In the rows, zero is written as 128.
One turn sends every row of this set to another row. A few are shown first. Where does it send the rows asked after them?
zozo: [116 136 115 111 128 148 152 156 111 160 113 141 114 135 115 127 126 138
 128  96  75 121 141 132 124 100 121 111 125 116 139 137  79 100 146 133
 107 128 113 118 128]
gima: [108 108 104 121 141 170 138 138 129 139 139 158 125 121 119 143 120 128
 138  35 109 127 124 144 111 123 128 134 127 143 149 114 107 120 137 121
 105 127 120 124 171]
degi: [135 124  99 113 181 150 162 136 140 120 163 151 132 158 109 155 142 135
 153  98  95 144 111 131 102 109 123 148 122 125 124  90 114 116 136 127
 129 153 153 112 127]
pavod: [103 137 107 100 154 115 135 133 135 151 122 113 117 116 111 141 122 121
 155 134 107 130 135 131  81 126 131 137 124 134 147 110 121 129 161 124
 106 175 119 112 147]
fula: [103 105 112 117 134 165 138 143 127 139 138 139 133 119 121 130 126 136
 130  39 122 118 122 147 100 128 129 130 143 136 150 103 108 113 130 125
 114 120 116 135 157]
lev: [123  98 105 121 155 177 139 139 129 156 146 166 128 119 113 155 129 129
 146  53 103 129 125 139 106 118 130 129 117 144 140 109 104 116 135 110
 100 135 131 126 179]
Zulo: [129 127 139 110 130 138 150 142 108 175 141 141 123 110 107 130 138 116
 115  97  87 127 138 113 108 138 121 105 113 115 143 109  83 105 155 141
 117 130 143 130 122]
kif: [134 104 102  94 139 146 159 140 126 132 126 127 139 116 115 147 141 146
 151  90 110 130 137 148 143  88 137 150 131 100 153 143 147 105 117 119
 119 129 125 108 141]
mibag: [123 135 122 110 131 131 143 155 111 161 123 132 133 124 111 124 137 130
 112  89  79 118 139 122 117 122 116 104 120 112 141 120  72 103 155 135
 111 125 127 127 125]
nel: [117 133 101 110 160 143 164 131 142  99 155 143 126 158 120 139 128 130
 142  74 103 141 110 136 107 119 122 155 139 123 133  98 120 119 141 142
 136 143 142 112 115]
kifuv: [103 133 106  97 153 118 139 135 136 146 117 113 115 119 111 143 118 118
 158 133 103 128 137 131  85 127 128 139 124 135 148 112 125 129 170 128
 104 172 120 120 147]
Zus: [130 110 107  90 141 152 158 129 120 138  97 170 126  91 113 140 143 147
 171 112 106 127 110 142 128 152 118 114 133 132 149 128 117 131 136 125
 107 155 123 136  99]
Pelu: [118 128 106 108 163 145 163 134 139 109 158 133 132 154 119 136 137 138
 141  88 111 135 108 137  96 118 125 150 148 117 129  86 119 109 130 137
 140 143 142 118 109]
lor: [118 128 129 111 125 166 164 144 106 174 125 156  93 129 114 135 119 127
 141 108  81 132 142 129 119 102 130 117 121 123 141 137  95  98 139 136
 111 134 120 118 128]
pufu: [131 117  99  90 146 146 153 127 125 137  95 171 131  91 119 137 147 150
 166 111 102 123 109 143 130 149 119 110 139 126 144 131 107 126 132 116
 103 157 121 128 103]
Vidat: [102 135 104  95 154 115 137 128 140 146 118 115 115 114 120 137 119 113
 153 130 104 122 133 128  82 132 132 136 139 127 142 112 119 116 165 122
 104 174 121 116 143]
ruta: [152  98 108  91 151 122 148 134 132 135 141 123 166  98 111 148 157 124
 130  79 107 126 133 126 136 125 128 138 123  93 150 119 133 108 144 122
 120 129 155 122 142]
Dogo: [137  99 118  94 136 152 166 122 123 144 145 142 125 102 116 151 137 127
 153  90 118 141 135 139 135 105 144 153 126 103 154 138 157 106 116 124
 124 136 139 105 139]
gemag: [142 103  98  92 149 128 149 148 132 127 123 116 164 115 112 145 154 144
 137  83 104 120 136 140 143 100 127 139 129  94 151 132 132 106 133 118
 116 125 135 119 142]
rulo: [126 123 144 110 126 158 161 135 103 185 142 156 100 113 109 136 127 114
 133 107  89 136 140 118 108 125 130 115 113 123 143 120  98 101 144 141
 117 135 138 124 124]
Rulaf: [102 133 104  94 153 118 139 131 140 144 114 114 115 119 117 140 116 113
 156 130 102 122 135 130  85 130 128 139 134 131 146 113 123 121 172 127
 104 172 121 122 144]
Lat: [131 123 106  98 143 135 146 128 119 138 106 166 139  83 107 138 153 151
 157 106 109 134 109 139 127 156 117 110 119 130 151 123 107 145 132 122
 109 157 124 122 103]
Dek: [127 130  96 112 171 147 163 131 142 106 158 153 126 159 113 152 130 128
 149  81  93 146 112 133 110 114 121 154 123 128 129 100 117 123 145 135
 129 149 149 108 127]
disi: [103 139 106  98 155 113 134 129 137 151 124 114 117 112 115 137 124 118
 152 134 108 126 133 129  79 129 134 136 132 129 144 110 118 121 159 120
 106 176 120 110 145]
Fogab: [126  90 114 117 159 176 139 145 127 167 150 153 137 116 110 150 141 137
 145  68 114 122 123 140  93 121 132 123 128 138 138  92 103 105 125 107
 106 133 132 138 171]
mide: [131 115 111  94 140 144 154 128 116 139 103 166 131  87 107 140 148 149
 165 109 110 133 111 140 126 157 116 113 120 135 154 123 117 143 135 128
 111 155 125 132 100]
lakek: [132 124  99  95 147 135 146 128 123 137 101 169 139  87 115 136 152 152
 158 107 104 127 108 140 129 151 120 107 131 125 145 128 101 134 129 114
 105 158 121 118 104]
fot: [148  96 121  92 143 137 158 118 127 147 154 139 142  90 113 152 147 114
 139  83 115 139 133 125 131 128 139 146 121  99 152 122 149 109 133 125
 125 136 158 113 139]
vemo: [129 123 106 110 175 148 162 137 139 122 163 138 136 154 112 144 145 143
 147 102 107 138 109 134  94 112 126 147 137 120 124  81 115 107 127 128
 135 149 149 119 116]
zefum: [114  95 119 116 146 169 137 147 126 157 146 136 140 115 115 135 139 142
 134  59 126 116 120 144  90 127 131 124 143 133 144  87 106 102 124 116
 113 124 124 144 156]

rulo -> lor
ruta -> fot
mide -> Zus
And these:
Vidat -> disi
fula -> zefum
degi -> Dek

